In the rows, zero is written as 128.
The rows of M fall into 4 groups, which share some directions, and each row is roughly a mix of its group's hidden directions.
M, 112 rows:
[[118 135 111 188 137  81  76 150 160 130 133]
 [138 112  99 197 130  90 118 119 122  98  82]
 [ 62 120 155  92 119 124 161 159 145  92 106]
 [123 136 144  64 140 135  97  65 148 103 119]
 [135 130  87 150  97 107  86 194 118 135  99]
 [ 84 144 107 122 107 185 112 135 186 144 144]
 [176 133 123 142 143 134  64 130 151  80 157]
 [185 187 142 132 142 171 119 128 137 140 162]
 [132 134 114  85 168 106  90 104 100 149  71]
 [110 146 141 104 188 171 171 104 102 105 117]
 [118  81 148 171 127 117 137  93 161 173 167]
 [180  91 147 166 146 104 166 137  96  92 129]
 [ 92  87 145  92 188 169 113 118 138 113 140]
 [156  90 163 167 119 137 162 125 109  66 139]
 [143 134  81 155 130  78 121 188 125 101 151]
 [ 95 118 129 150 110 116 149 138 121 204  83]
 [110 177 126 111 110 149  86 102 193 129 111]
 [154 154 134 127  72  95  71 134 161 106 135]
 [174 114  69 151  96 128  83 145 131  98 131]
 [115 150 179  83  99 151 113  77 104 151 137]
 [149 175 109 101  97 135 136  72 111 163  94]
 [136 162  82 134  88 162 114 186 142 102 132]
 [143 101 164 138 129 143 157  53 160 133 153]
 [106 159  91  71 105 175 150 145 159 134 141]
 [170 138 121 181 168 161 148 111 110 116 174]
 [144 158 105 146 156 120 143 185  76 130  88]
 [104  66 138 117 111 121  80 125 102 122 179]
 [134 119 133 194 117  86  89 125 121  78 144]
 [185 128 158 130 132 102 197 114 153 114 123]
 [159 169  98 193  91 133 148 128 126 101 143]
 [154 152 149 152 142 145 124  90 159 172 187]
 [154 137 128 130 168  65 102  81 115 113  96]
 [135 135 150  91 150 180 163  85 111 172 144]
 [ 89 147 106 117 130 104 112 202  97 140 103]
 [144 166 134 124  86  61 144  98 124 135  90]
 [158 140  97 106 119 108 120 168  59  95 120]
 [124  79 147  72 141 114 111  90  86 113 153]
 [121  85 162 150 110 117 141 180 155 136 183]
 [159 138 144 125 111 180 198 127 113 144  98]
 [110 101 118  56 105 143 158 133 126 143 177]
 [159  91  99 143  98 126 117  58 151 106 146]
 [124 139 157  57 106 164 145 114  98 135 164]
 [124 176  82 155 124 155 139 158 103  86  91]
 [152 104 145 123 181 122 101  60 135 132 156]
 [163 142 102  94  90 108  99 162  90  83 136]
 [133  97 159 146 124 143 170  61 156 153 149]
 [131 131  86  81 116 127 135 155  90  87 178]
 [166 143 105 152  78 112 146 194 126 115 142]
 [117 173  75 110 127 173 156 174 120 126 109]
 [ 66 159  94 124 132 162  84 138 126 162 113]
 [120 168  98  66 131 146 184 141 130 149 115]
 [131  87 155 116 138 122 123  68 149  67 125]
 [161 141 124 103 122 158 136 165 103  70  79]
 [131  82 177 159 139  80 100  90 114 142 140]
 [150 176  88 103 106 159 169 168 148 106 117]
 [132 142 148 115 173 158 126 141 200 168 129]
 [139 103 136 168  96 103 130 125  81  65 149]
 [163 119 105 104  90 115 105 168  89  78 150]
 [184 123 110 168  94 166 156 125 141 170 145]
 [ 87 127  92  94  98 123  95 131  91 118 183]
 [167 121 127  71  78 115 125 137 138  88 165]
 [103 146 130  63 128  87 129 110 105 182 122]
 [102 133 131 163 140 163 167 142 141  60 155]
 [112  89  63 136 150 154 137  99 129  93  93]
 [ 97 146 119 117 141 188 170 117 184 147 127]
 [ 95 109 152  80 193 167 142 116 119 123 123]
 [160 105 106 178  99 110  75 129 155 128 165]
 [157 113 199 142 139 162 172 111 148 130 108]
 [185 145 118 118 148 121 125 121 125  49 137]
 [ 78  99 115 116 132  87 105 173 108  99  90]
 [161 154 108 192 107 111 131  94 141  86 151]
 [ 78 132 120  87 116 152  77  98 126 141 172]
 [145 139 188 102 154 173 143 122 176 153 137]
 [ 93 141 108 105 126 209 148 160 116 125 118]
 [181 123 149 113 123 136 179 132  96  70 132]
 [128  86 118 132 124 118 101 177 120  68  85]
 [113 105 149  97  72 102 107  91 174 152 141]
 [180 130  95 161 120 135  69 161 144 112 153]
 [ 94  95 105 117 140 191  95 176 138 123 137]
 [124  99 151 149 120 124 153 211 128 143 161]
 [112 136 141 155 139  73 143 119 141  53 116]
 [105 124 141 110 208 128 135 115 110  83 104]
 [ 89  94 128 145 142  80  85  98 155 135 167]
 [124 157 138 107  84 167 187 142 115 172 132]
 [131 138 123 146 168 121 120 178 196 164 135]
 [113  75 154 140 146 122 125 197 143 127 166]
 [165 135 123 119 131  80  99 138  61  98 107]
 [139 159  68  98 129  97  91 136 106  86 150]
 [101 102  94 131 140 160 109  61 127 106  89]
 [104 125 117 153 124 119 132 209 114 177 118]
 [ 85 129  84 131 103 165  83 173 111 134 148]
 [119  84 137 117 136 111 100 132 130  49  96]
 [120 130 139  91 207 152 139 107  95 128 103]
 [160 175 101 104 173 118 109 129 172 142  90]
 [123 154 150 161 144 144 158 101 200 152 106]
 [142 108 150 135 175 174 125 117 189  95 144]
 [120 141  91 108  91 137 175 152  87 147  80]
 [122 133 151  94 160 124  81  60 126 109 104]
 [140 182 124  84 129 137 140  57 121 122 146]
 [121  91 155 129  94 150 146  99  79  78 158]
 [186 131 161 117 136  94 187 103 146 114 115]
 [115 107 113 150  75 151 126 176 161 133 179]
 [108  96 157 182 121 137  89  78 135  94 133]
 [ 74 111  95 143 129 138 106  92 138 174  84]
 [160 140 100 172  67  86  96 134 143 131 129]
 [115  72 166 133 147 112 117  81 157  84 133]
 [ 95 123  54 123 159 130 111 155 165 154 123]
 [187 148 111 126 162 117 123 130 142  58 127]
 [ 95 136 196 118 187 117 108 131 145 115 146]
 [109 143 130 140 160  95  59 172 138 128 159]
 [ 95 173 121  73 143  99 114  76 116 113 138]
 [131 132 190 101  91 142 169 125  89 163 131]]
Each list below has three rows that fit no group; the rest each fit one group, if only roughly. Name those rows in the order they come.
    k960: [ 78 154 106 151 138 124  76 144  96 169 102]
    k270: [102 140 121 125  86  99 162 166 128 146  64]
    k954: [ 73 136 142 130 119 166  96 150 144 191 138]
    k334: [ 90  96 156 103 199 112 129 129 126  92 116]
    k792: [121 201 140 107 117 163 143  86 132 155 104]
    k235: [190 150 144 113  90  95 156 129 167  98 128]
    k339: [113  69 145 115 165 162  96 116 149 140 175]
    k401: [109 165 125  93 103  74 125 136 125 189 113]
    k658: [127 148  86  92  98 156  84  97 125 156  87]
    k378: [120 134 120 160 158 195 156 120 181 110 117]
    k916: [141  87 129 131 132 181 153 100 119  62 135]
    k992: [153  81 173 102 139  79 149  92 105 127 146]
    k487: [131 128 150 197 149 106  92 117 177 133 105]
    k886: [156 150 117 152 115  85 118  96  96 123  61]
    k132: [ 97 161 141  97 127 138 129  87 193 165 119]

k270 k954 k792
    k719: [114 109 142 215 117 103 113 131 147 152 110]
    k172: [138 118 130 163 127  44 109 155 140 100 115]
    k50: [105 149 164  92 154 174 105  93 131  89  97]
    k919: [193 159 120 107  98  83 134 148 118  90 122]
    k372: [ 98 147 102  95 108 117 104  83 138  82  80]
    k784: [ 80  94 134 129 107 163  78 116 163 140 167]
    k264: [109 143 184 138 150 118 160  86 171 142  91]
    k763: [ 77 108 165 112 188 106 151 101 120 144 108]
    k545: [152 106 105 104 100 136 140  98 112  61  87]
    k251: [135 171 109 148 158 116 120 145  79 123  63]

k50 k264 k763
    k474: [103 144 123  71 147 110 172 118 108 185 120]
    k297: [ 96  79 110 140 127 169 159  86 116 136  82]
    k514: [112 137 116  99 168 167  82 106 183 122 152]
    k299: [184 174 139 125  85 110 123 152 148 147 169]
    k470: [108 110 166  60 140 151 135 104  88 135 158]
    k799: [127 127 139  59  81 110 139 116 164 147 163]
    k387: [125  88 184 133 157 138 121 148 137  67 101]
    k246: [189 136 187 141 141 132 146 128 142  78 134]
    k393: [112 111 126 170 116 104  97 166 127  90 189]
    k154: [137 180 134 150 133 141 118  86 115 147  59]
    k152: [161 164 166 138 133  96 139  87 181 129  95]
    k740: [140 168 100  93 135 164 131  91  96 160  82]
    k329: [133  66 108 152 118  96  79 146 145  88 121]

k299 k470 k154
    k769: [127 130 101 126 104 104 159 129  96 176  61]
    k325: [105 137 133  73  91 139 141 141  74 136 174]
    k860: [154 164  99  78 124 118 101 111  95  76 148]
    k922: [120 110 120 127  66  94  95 166 129 153 172]
    k106: [157 107 153 116 198 161 137 118  98 160 150]
    k666: [116 120 149 125 181  70 124 101 133  79 103]
    k644: [161  93 125 183  68 138 137 144 128 149 155]
    k324: [148  96 141 164 164  88 116  74 109 159 108]
    k267: [162  72 161 166 129 157 144  92 160 124 146]
    k199: [110 141 159 186 133  96  89 106 156 168 108]
    k240: [130 158 108 122 144 185  88 177 145  93 144]

k644 k324 k240
    k639: [155 122 145 133  85  72 169 159 136 168 145]
    k316: [152 116  95 117  58 116 106 130  79  99 134]
    k855: [110  91 168 146 147 121 148 135 162  73 172]
    k236: [124 165 136 161 100  77  77 137 145 165 112]
    k702: [147 141 157 178  98  69 131 159 100 116 149]
    k695: [ 88 112 117 146 185 136 141 143 172 176 112]
    k222: [123  88 143 184 169 150  90 111 106  94 120]
    k32: [178 133 104 110 150 135 190 177 133 115 115]
    k412: [162 189  66 136 122 146 128 103 127 120 100]
    k511: [151 110 149 125 210  86 115 127 104 120 119]
    k869: [141 186  87  86 103 136 148  85 102 140 127]
    k295: [143  72 143 159 104 144 191 136 127 143  97]

k316 k695 k412
    k381: [165  90 148 175 156 116 135 163 120 129 182]
    k733: [ 97 134 148 120  84 122  84  69  91 127 149]
    k98: [161 186 107  82 122 144 119  93 110  86 124]
    k839: [108 143  94 109 145 151  60  91 104 140  97]
    k449: [142 129 133  95 125 146 137 112 107  52  79]
    k64: [145 117  94 149 118 135  98 210 104 146 123]
    k413: [ 88 163 134  89 102 167 183 105 140 118 111]
    k472: [126  94  97 130 150 125  43 116 148 111 123]
    k51: [137 102 180 168 116 135 158  91 115 136  74]
    k881: [130  92  95 108 155 172 186 164 145 115 135]
    k935: [112 185 107 107 143 151 119 151 168 185 125]
    k978: [ 92 128 115 135 148 140  60  95 177 127 150]
    k788: [142 143 127  67 137 112  88  99 138  97 180]

k839 k935 k788
    k342: [145 167 110  98 153 164 140  89  86 160  94]
    k428: [ 93 174  85 118  99 130  74 109 136 153 104]
    k852: [139 134  97 125  90 174 161 175 164 105 157]
    k825: [114 131 142 139 129 165  77  76 177  98 117]
    k210: [112 120 112  70 147  94  84 140 143  96  86]
    k415: [146 122 109 169  95 149 162 180 118 178 112]
    k659: [144 122  87 169 101 145 111 112 172  79  96]
    k614: [163 140  86 173 112 117  89 160 140 158 166]
    k265: [ 80 105  98 133 100 100 137 175  98 162  98]
    k814: [162 122 144 130 166 112 211 120 122 134 107]

k428 k210 k659
    k330: [108 112 142 100 125 169 171 104 190 144 155]
    k888: [ 98 121 108  57 134 182 133  99 122 137 143]
    k9: [ 99 102 130 106 172 141 183 168  88 113 141]
    k128: [157 126 139 106 171 142 122  74 115  73  97]
    k741: [126  99 118  65  96  86  92 135 105 157 116]
    k23: [107  74 125 136 153 132  97 127 148  57 124]
    k92: [162  73 160 147 127 149 139  84 159  88 128]
    k756: [133  83 143 150  94 103 105 178 156 153 168]
    k716: [144 174 135  93  99 103 131 117  81 163  85]
    k242: [164 133 146 177 137 156 112 152 161 169 174]
    k49: [ 96  64 147 113 147 147 166 115 116 150 172]

k9 k741 k23
    k435: [128 148 172  83 132 128 127 120  59 155 101]
    k181: [ 86  90 151 150 173 133 120  92  96 172 125]
    k191: [162 158 166  77 123 179 151 145 110 150 146]
    k879: [156 164 117 162 149 158 162  69 115  99 144]
    k36: [150 130 161 144 198  88 168 127 101 126 123]
    k286: [118  83 172 136 118 106 138  89 169 161 167]
    k725: [144  93 147 153 131  60 105 175 145 126 151]
    k259: [163 177 149  63 147 146 107 108 145 117 145]
    k533: [133 128 116 151 170 112 123 192 140  68 129]
    k669: [134 117 186 127 156  64 171 123 126 113 137]
    k519: [ 96  99 157 179  76 106 118 119  88 126 146]
    k41: [ 90 156 112 104 128 129  68  85 140 170 114]
    k767: [103 163 160 116 138 140 185 117 122 189 139]
    k410: [126 103 135 108 135 158 205 173 132 154 133]

k435 k191 k533
    k541: [163 127 144 175 167 107 126 144  95 151  72]
    k618: [ 94 152 119 162 197 115 137 154  95 130  99]
    k612: [132 102 113 160  80 158  99 111 172 112 175]
    k66: [ 93 101 136 151 115 127 178 165 116 186 105]
    k197: [143 114 104 126  85  97 117 189  87 128 162]
    k619: [121 100 139  93 101  93 102 164 124 188  97]
    k736: [ 64  73  97 167 122 144 117 125 132 153 128]
    k160: [140 158  93  87 109 167 104  93 109 166  93]
    k599: [142 143 169  76 116 171 127  85 112  94 152]
    k743: [ 70 115 136 132 113  77  92 114 150 168 153]
    k156: [123 147  92 115 107 130  49 154 100 104 124]
    k713: [159 130 162 125 134 153 196 147 147 166  94]
    k781: [127 140 135 124  93  94 166 187 100 174 142]
    k710: [101 103 127 125 114 192 113 106 172 110 173]

k541 k618 k743
    k906: [131 159 140 145 119  77 110 185 145 178 141]
    k942: [ 97 109 150 163 117 126  86 140 138 107 199]
    k63: [145 179 165  97 175 149 105 125 130  82 135]
    k693: [ 82 162 103 154 139 177  87 118 165 133 109]
    k999: [204 130 132 140  92  95  92 137 111 149 134]
    k484: [109 124 142 174 145 121  77 145 182 118 169]
    k166: [110 114 130  43  98 130 159 141 113 119 151]
    k159: [130 163 109 158 133  88  70 146 124 182 129]
    k570: [ 77 126 179 101 161 109 167  86 131 132 129]
    k671: [ 61 101 152 119 158  72 110 113 139 118 134]
    k184: [131 122  92 100 151 146 166 193 144 122 168]
    k243: [ 69 155 154  81 148 105 159  91 119 135 114]
    k833: [160  83 161 125 157 122 198 102 126 122 133]

k999 k166 k159
